[[155 135 153 130]
 [122 140 142 114]
 [134 137 146 117]] yields 137

[129 119 133 108 151 111 144] yields 119

[[121 147 112 108 146]
 [123 141 116 110 151]] yields 141

[127 153 149 157] yields 153

[155 122 106 131] yields 122

[[114 142 110 104 109 141]
 [152 110 137 143 139 107]] yields 110
---
[158 108 117 120 114] out 158, 120

[[132 115 117 125 130 130 114]
 [122 141 143 128 134 124 150]
 [146 135 123 143 117 142 118]] out 150, 146

[140 112 132 146 150 123] out 150, 146

[145 115 157 110 137 142 138] out 157, 145

[135 105 125 123] out 135, 125

[134 140 123 154 128 125] out 154, 140
---
[[115 141 131 123 141 110 143]
 [144 118 114 131 132 139 120]
 [140 104 102 126 151 130 116]] --> 151

[[123 134 123 120 149 107 151]
 [140 128 123 134 123 120 149]
 [134 123 120 149 107 151 113]] --> 107

[[136 107 133 130 137 152 128]
 [144 148 111 124 111 118 142]
 [101 133 141 129 134 107 111]] --> 134

[[129 126 133 127]
 [137 124 140 121]
 [149 124 120 125]] --> 124

[[117 123 139 140]
 [120 128 119 133]
 [127 118 151 141]] --> 118

[[146 136 133 118 120]
 [128 115 122 155 110]
 [105 121 124 117 143]] --> 124

[[133 129 137 125 103 122 126]
 [130 129 130 144 116 136 122]
 [139 138 134 127 123 128 134]] --> 123

[[138 129 128 136 126]
 [126 139 133 100 134]
 [123 109 129 153 141]] --> 129

[[134 113 130 103 130]
 [146 128 146 132 129]
 [139 117 152 127 120]] --> 152
---
[140, 120, 99, 107, 148, 112, 133] => 107

[136, 133, 112, 105, 117, 108] => 105

[[113, 98, 136, 127, 130, 138],
 [111, 113, 124, 102, 112, 127]] => 127

[[110, 135, 144, 133],
 [144, 140, 103, 137]] => 133

[[142, 150, 129, 131],
 [143, 128, 129, 132]] => 131

[132, 141, 123, 121, 105] => 121

[[112, 108, 111, 135, 122],
 [133, 119, 136, 151, 112],
 [117, 139, 125, 152, 134]] => 135

[124, 134, 147, 108, 150] => 108
---
(141, 149, 118, 131, 100) value 100, 141
(110, 153, 151, 144, 113) value 113, 110
(117, 125, 101, 144, 132, 128) value 128, 117
((124, 139, 156, 127), (128, 100, 102, 121)) value 127, 128
(140, 114, 100, 132, 155) value 155, 140
((108, 116, 151, 110), (132, 129, 149, 107)) value 110, 132
---
[[108  99 114 126 110 108 134]
 [112 110 113 133 111 120 133]] gives 110

[157 120 156 113 132 127] gives 120

[145 133 151 107 141 111] gives 133

[137 118 139 103 121 126 141] gives 118

[[134 146 139 149 120 130 129]
 [134 119 142 143 116 135 115]] gives 119

[122 123 137 112 101] gives 123
---
[117 133 132 134 107 106] ans = 117, 106

[[118 105 118 124 132 117 128]
 [114 133 109 130 117 138 118]
 [110 114 125 130 148 133 130]] ans = 118, 130

[151 119 143 118 137] ans = 151, 137

[152 143 115 127 149 149] ans = 152, 149

[[119 119 121 138 125 128]
 [154 128 121 139 124 128]
 [152 124 121 149 133 130]] ans = 119, 130

[155 114 113 132 124] ans = 155, 124

[147 151 141 116] ans = 147, 116
---
[[135, 147, 117, 128], [146, 151, 105, 148], [151, 145, 126, 116]] --> 128
[[126, 125, 125, 123, 123, 129], [141, 143, 134, 124, 149, 148], [140, 140, 134, 118, 148, 144]] --> 129
[[157, 116, 139, 131, 133, 118], [117, 157, 150, 157, 142, 112], [102, 148, 131, 141, 130, 128]] --> 118
[[128, 110, 144, 135, 131], [116, 139, 116, 121, 113], [138, 127, 122, 130, 152]] --> 131
[[101, 106, 149, 141], [144, 104, 118, 113], [146, 109, 131, 132]] --> 141
[[112, 123, 125, 142], [111, 109, 120, 144], [111, 107, 121, 124]] --> 142
[[137, 118, 137, 134, 103], [125, 129, 120, 111, 156], [140, 121, 130, 146, 126]] --> 103
[[153, 119, 141, 104, 133, 136], [150, 137, 109, 105, 112, 110], [115, 116, 156, 150, 148, 150]] --> 136
---
[[150, 150, 119, 120, 146], [122, 131, 124, 128, 116], [125, 143, 139, 141, 144]] ==> 150, 144
[129, 114, 126, 102] ==> 129, 102
[123, 149, 141, 143, 126] ==> 123, 126
[119, 151, 127, 106, 118, 156] ==> 119, 156
[128, 138, 131, 129, 153, 129, 150] ==> 128, 150
[121, 126, 132, 115, 156] ==> 121, 156
[115, 139, 131, 105, 144, 117, 141] ==> 115, 141
[[153, 123, 148, 155, 133], [151, 115, 149, 152, 108]] ==> 153, 108
---
[[142 127 100 117 111]
 [142 143  99 145 110]] Out: 142, 110

[155 137 136 111] Out: 155, 111

[135 137  99 126 136] Out: 135, 136

[[132 132 132 124 132 127 135]
 [126 120 102 128 133 121 123]
 [126 141 121 126 134 123 131]] Out: 132, 131

[[123 129 140 127]
 [139 140 135 139]
 [149 128 147 148]] Out: 123, 148

[132 157 142 132 116] Out: 132, 116

[154 140 112 119] Out: 154, 119
---
[[102 105 136 101 156 145 144]
 [108 103 104 107 134 110 130]
 [105 101 109 101 137 118 132]]	105

[[124 130 124 119 128 137 117]
 [116 117 112 134 140 126 123]
 [126 130 105 126 129 125 127]]	126

[[136 113 135 126 136]
 [139 124 127 111 125]
 [123 110 121 158 104]]	123

[[151 121 133 124 125 143]
 [157 124 134 127 123 140]
 [148 121 131 126 123 142]]	148

[[128 102 134 110]
 [148 106 150 125]
 [154 132 146 121]]	154

[[132 114 137 151 105 120]
 [137 110 119 152 121 122]
 [133 112 114 151 122 125]]	133
---
[[121 137 130 135]
 [141 129 134 151]]
135

[[127 137 103 151 111 104 112]
 [112 140 108 130 108 112 116]
 [107 153 133 151 125 127 106]]
116

[[113 140 126 136]
 [112 153 136 135]
 [114 141 123 115]]
135

[[138 114 122 141]
 [124 130 152 100]]
141

[[112  98 129 120 125 111 101]
 [142 107 113 152 114 123 112]]
101

[[109 111 113 114 131 143]
 [150 112 121 113 124 112]]
143

[[114 119 140 124 136]
 [148 117 123 137 101]]
136

[[150 129 134 133 134 122 101]
 [137 141 128 125 124 119 120]]
101

[[135 142 112 150]
 [129 131 143 125]]
150
---
Q: [107 112 117 125 127 154]
A: 117

Q: [135 122 133 154 139 141 142]
A: 154

Q: [131 105 125 120 141 128]
A: 125

Q:
[[108 148 149 139]
 [107 139 156 124]
 [111 127 156 111]]
A: 111

Q: [151 122 151 133 132 142 129]
A: 133

Q:
[[147 125 133  99]
 [130 131 112 126]]
A: 130

Q:
[[137 148 131 129]
 [137 135 132 122]
 [118 101 127 127]]
A: 118
---
[[145 138 130 145 137]
 [153 131 134 140 138]
 [142 135 130 146 137]] yields 137

[[108 119 147 121]
 [115 158 129 110]
 [144 142 140 117]] yields 117

[[137 122 129 122]
 [115 130 126 145]
 [ 99 153 122 141]] yields 141

[[133 139 132 137 103 152 132]
 [125 132 128 126 119 130 129]
 [123 118 124 130 126 123 126]] yields 126

[[153 114 143 128 140 143 139]
 [145 109 140 129 139 138 138]
 [130 149 113 122 121 139 111]] yields 111

[[105 139 149 145 117 132 116]
 [127 116 129 121 109 150 135]
 [120 121 130 151 112 147 154]] yields 154

[[133 133 114 124 146 127 120]
 [129 129 120 158 128 127 127]
 [147 123 143 114 127 136 117]] yields 117

[[137 140 132 139 151 137 129]
 [146 153 133 134 136 133 128]
 [133 137 131 132 138 131 128]] yields 128

[[112 114 144 138 132]
 [112 126 123 129 135]
 [134 152 131 120 106]] yields 106
---
[[125 127 157 133]
 [128 128 129 128]
 [131 147 130 133]] => 157

[[151 127 131 135 115 121]
 [145 113 125 133 127 130]
 [105 131 117 115 118 126]] => 131

[[150 129 129 128 153 126 118]
 [129 149 141 148 135 131 130]
 [108 139 121 137 107 117 118]] => 129

[[115 118 144 124 132 136]
 [119 128 152 134 132 137]
 [123 116 141 135 135 111]] => 144

[[124 122 118 134 123 120 128]
 [116 119 127 125 139 120 123]
 [111 111 139 101 114 142 142]] => 118

[[118 126 130 121 143 156 137]
 [129 132 132 117 130 121 122]
 [123 138 114 127 150 138 144]] => 130
---
[[147 147 136 158 104  99]
 [139 126 149 101 156 119]
 [139 112 125 126 126 152]] yields 158

[[106 144 144 120 146]
 [130 100 131 125 126]
 [104 136 109 116 123]] yields 144

[[122 111 127 136 152 128 128]
 [121  99 135 120 149 108 117]
 [132 124 140 113 141 108 111]] yields 152

[[127 118 136 114 149 130]
 [110 122 109 120 135 112]
 [121 130 120 137 127 130]] yields 114

[[131 133 126 118]
 [116 140 121 123]
 [119 139 124 105]] yields 133

[[144 129 124 109 128]
 [120 134 128 129 123]
 [149 129 123 104 126]] yields 124
---
[123, 121, 120, 107, 111, 128] 123
[101, 142, 116, 140] 101
[114, 141, 125, 116, 103] 114
[120, 122, 109, 104, 116, 121, 125] 120
[141, 103, 152, 101] 141
[134, 148, 137, 106, 138, 142, 101] 134
[142, 113, 101, 156] 142
[127, 130, 116, 145, 156, 107] 127
[146, 104, 132, 125, 115, 132, 158] 146
